In the data rows, the value 128 means zero.
Here are some points:
[134  83 137 158 105 133 103 152 159 107 150 168 120 134 144 120 126 113
 114 143 122 125 151 129 137 127 140 118 118 120 119 148]
[133  41 167 107  78 103 140 127 127  55 142 144  28 183 147 161 155 151
 196  89 161 174 125  79  74 133  61  98 116 106 129 118]
[187 143 164 119 182 130 168 140 133 109 135  95 137  95 102 144 148 115
 140 108 125 106 170  81  92 126 144 122 124 132 162 126]
[167 151  93 127 103 114 140  90 152  90 128 146 112  41 119 149 144 163
  81 157 161 107 223 140 140 139 147 167 102 142 154 181]
[ 89 184 201 118 206 137 195 147  46 199 117 179   5 128  43 121  31  71
 247 127 137 159 211 148  77 132 129 100 158 110  19  88]
[ 54 142  99 147   9 102  92 138 127 171 111 154 224 170 109  84 141  92
 171 155 151 177  71 131 182 104 109 168 168  87 199 141]
[ 78  99 154 125 101  90  89 151  67 165  82  97 102 181 148  78  82 183
 180 142  78 121  78 167 155 112 160 118 194   1  77 181]
[218 100  84  71 191 114 140 127 163 126 146  16 116 160 132 133  84 226
 128 202  84 101 164 128 177 152 134  89  94 139  33 124]
[172 130 124 120 129 131 173 125 116 101 129 132 122  89 115 113 160 165
 131  96 161  85  68 105 122 136 155  57 117  75 134 178]
[116 114 130 143 113  90 117 147 128 132 160 148 202 108 119 122 200 122
  88  70 122  99 132 185 128 110 155 152   0 157 132 126]
[178 117  57  59  62 108 141  70 137 166  42 124 124 119 144 100 101 127
 104 141 192 119 147 215 153 117 157 160 106 174 118 120]
[120 137 109 165 168 117 115 103 113  76 220 115 110  83 138 164  97 164
 119 122  62 138 193 167 100 167 140 181 103 134 103 115]
[140 138  94  82 112 132 133 158 151 140  83 141 184 140 136 157 121 103
  96 140 191  85  84 144 125 126 113  99 146 140 101 117]
Here are 24 more points, each followed by its number:
[243 139 124 150  93  94 123 180 151 106 137 168 131  87 122 113 123 112
 160 129 121 123 176 143 124 115 160 136 161 141  60 204] 0
[130 232 153 134 170 255 155 110  85 125 180 133 131 136  34 101 135  75
 152 221 161 140  67 126  97 106 141 126 116 152 104 132] 1
[215 186 201 178 148 118 227 176  85 190 137 199  94  17  15  73  29 146
 143 133 194 107  99 195 117 137 162 108 211  83  54 124] 2
[ 69 100 132 137 100 114  30 171 172 128 103 140 162 190 140 117  94 107
 133 132 131 129 139  99 167 114 111 146 159  89 159 178] 3
[ 47 144 118  46 115 143 124 167  83 122 153 183  94 118 144 120 113  35
  86  55 160 170 134 183  83 147  85 114 139 105 161  36] 4
[ 49 123 165 181 121 126 115 122  92 145 151 152 117 146 121 133 128 155
 134 117  55 130 132 152 156  92 115 177 153 122 129 116] 5
[167 100 177  23  97 173  39 255 186 255   0 153 255  67 118 194  41  43
 156  98 208  90 242 186 154  54 163  98 207 140 123 137] 6
[106 126 217 169 105 118 129 116 148  97 183  80 186 114 171 152 228 118
 132  78  96 117 134  65 193  97 104 126 129 177 189 143] 7
[105  63  60 153  85 133 126 214 148 123 191 191 125 126  99 108 148 118
 166 102 104 147 103 122 144  91 138 110 175  91  90 161] 8
[178 171 201 199  82 125 167 152 119  96 153 152  92 134 145 103 234  92
 157 108 154 135 131  87  93 117 101 164 171 140 128 153] 9
[201 114 167  89 123 112 176 128 145  41  94  64 143  98 223 175 182 221
 181  95 156 133 144 119 111 165 184 108 179 160 100 101] 10
[103 100 122  61 134 128 105 158 118 189  72 120 111 121 142 143 124 111
 166  80 143 113 147  98  58 127  72  97 147 135 115  93] 11
[147 103  46  90 103 123 126  85 167 102 108 102 123 164 175 135 123 139
  82 166 130 113  69  93 122 127 161 150 144 125  99 129] 12
[125 143 143 125 128 140 101 130 111 107 158 144 136 129 129 100 121 136
 139 133 131 145 106 145 128 141 123 116 152 135 153 119] 13
[ 89  89 166 145  72 156 133 166 142 117 122 187  90 169 139 116  94 120
 186 124 130 159 147  98 136 116  65 124 187  57 138 116] 14
[ 46 149 125 139  28  89 149 128 108 228 239 141 239 114  82  80 197   4
 124 135 255 185 127 140 153  89 110 157 220  93 137 135] 15
[ 59  97 138 141  69  98  47 228 183 127 186 165 123  96 137 145  90  59
 128 120 129 153 158 189 132  45 127 169 161  96 144 144] 16
[131 147 126 144 122 129 120 127 159 131 113 106 126 155 121  92 114  92
  98 167 117 122  84  88 127 157 140 125 117 112 142  86] 17
[157 116 133 119 103 126  86 176 104 135 113 167 159 121  77 125  64 144
 162 124 124 134 149 188 137 120 127 116 117 124  76 132] 18
[ 83 167  98 154 180 140 122  60 125 119 174 127 112 120 131 111  86  55
  56 115 138 144  56 156  54 148 136 156 108 118 208  62] 19
[112 142 157 154 130 113 121 117 114 102 158 112 149 117 120 152 179  94
 105 123 117  85 137 132 138 127 108 162 107 162 156 126] 20
[126 163 140  57 121 137 184 142 112 141 145 116 145 124 124 136 122 126
 177  98 142 138 173 163 151 157 127 120 163 138  65 100] 21
[174 148 131 131 151 116 100  66 199  92 145 107 122 106 107 126  52  97
  53 207 155 124  93  91 102 206 173 130 139 139 123 107] 22
[121 134 145 135 129 149 114 135 128 120 137 150 118 110 129 115 129 102
 129 127 161 138  88 124  93 124 156  86 165  94 107 122] 23
Which of these numbered points is nearest to each point below by angle, seen from the average point of the first points? Its number follows each.
[189 170 161  55 123 117 200 136  95 136 142 123 182 122 117 108 118  97
 163 122 162 142 144 135 163 143 128  97 135 146   7 110] > 21
[141 201 140 171 153 177 158 116 104 110 167 143 119 136  58 113 108  84
 160 185 145 129 101 129 107 125 143 123 117 134 163 147] > 1
[127 203 187 141 198 219 131 129  25  94 156 132 151 154  87 151 149 122
 250 183 123 138  61 101  89 132 114  74  88  78 149 131] > 1
[ 82 140 124 156 116 128 152 110 117  90 174 130 176  83 102 141 159 106
 125 100 142 107 147 170 122 133 115 145  70 140 125 142] > 20
[180 173 166 141 139 125 145 121 123 126 101 159 107 106 104 102 191 118
 133 100 121 106 147  52  95 117  93 163 116 172 159 132] > 9
[ 98 157 153 112 126 148 112 117 114 135 136 139 122 116 140 124 116 107
 120  98 148 133 142 165 124 124 116 131 127 127 138 102] > 4
[157  81 122 114 107 122 116 108 108 124  60  71  93 188 172 106  63 192
  90 150 186 169  59  96 147 143 116  97 169 105 143 151] > 12
[ 55 103 110 167  97 118  86 126 119 164 149 180 119 129 158  94  89 204
 101 111  58 168 100 156 152 117 121 188 120 128 175 112] > 5
[151 148  73 102  70 196  21 192  98 101 164 139 177 131  50 140 143 138
  67 156  90 159 204 245 145 107 140 141 132 149  71 170] > 18
[128 117 106 127  99 125 196 105 124 161 121 175 117 108 113 118 105 138
 116 108 125 119 111 119 165 136 133 141 158  73 119 120] > 2
[121 154  82 152 170 135 197  87 151 120 119  97 202  91 153 191 128 174
 181 161  79 102   3  19 182 172 132 107  85 134 106 182] > 12
[115  94 103 110 123 140 143 114 106 124 142 144  99 135 137 108 118 140
 125 100 141 122 130 150  84 141 124 130 145 119  92  94] > 4
